[-0.47  2.01 -0.18  1.57 -4.05 -1.70] -> (112)
[-0.17 -0.31 -0.12 -0.22 -3.85 -1.57] -> (163)
[-1.33  1.71 -0.03 -0.66 -0.96 -0.59] -> (146)
[-2.59 -1.15  0.14 -2.59  0.98 -2.59] -> (195)
[-1.39  9.06 -0.16  7.10 -0.92 -0.50] -> (185)
[ 0.43 -5.80 -5.80 -5.80 -5.80 -1.09] -> (107)
[-1.29  8.38 -0.28  6.56 -3.39 -1.53] -> (42)
[ 0.14 -7.61  0.09 -7.36 -2.42 -0.99] -> (193)
[-0.17  3.41 -0.19  3.76 -3.85 -1.53] -> (72)
[-0.86 -0.95  0.13 -2.43  0.92  0.27] -> (99)
[ 1.10 -0.38 -1.78 -1.78  1.10 -1.78] -> (129)
dup (195):   [-2.59]
which: [-1.39  9.06 -0.16  7.10 -0.92 -0.50]  (185)
which: [ 1.10 -0.38 -1.78 -1.78  1.10 -1.78]  (129)
dup (107):   [-5.80]
which: [-0.47  2.01 -0.18  1.57 -4.05 -1.70]  (112)
which: [-0.17 -0.31 -0.12 -0.22 -3.85 -1.57]  (163)

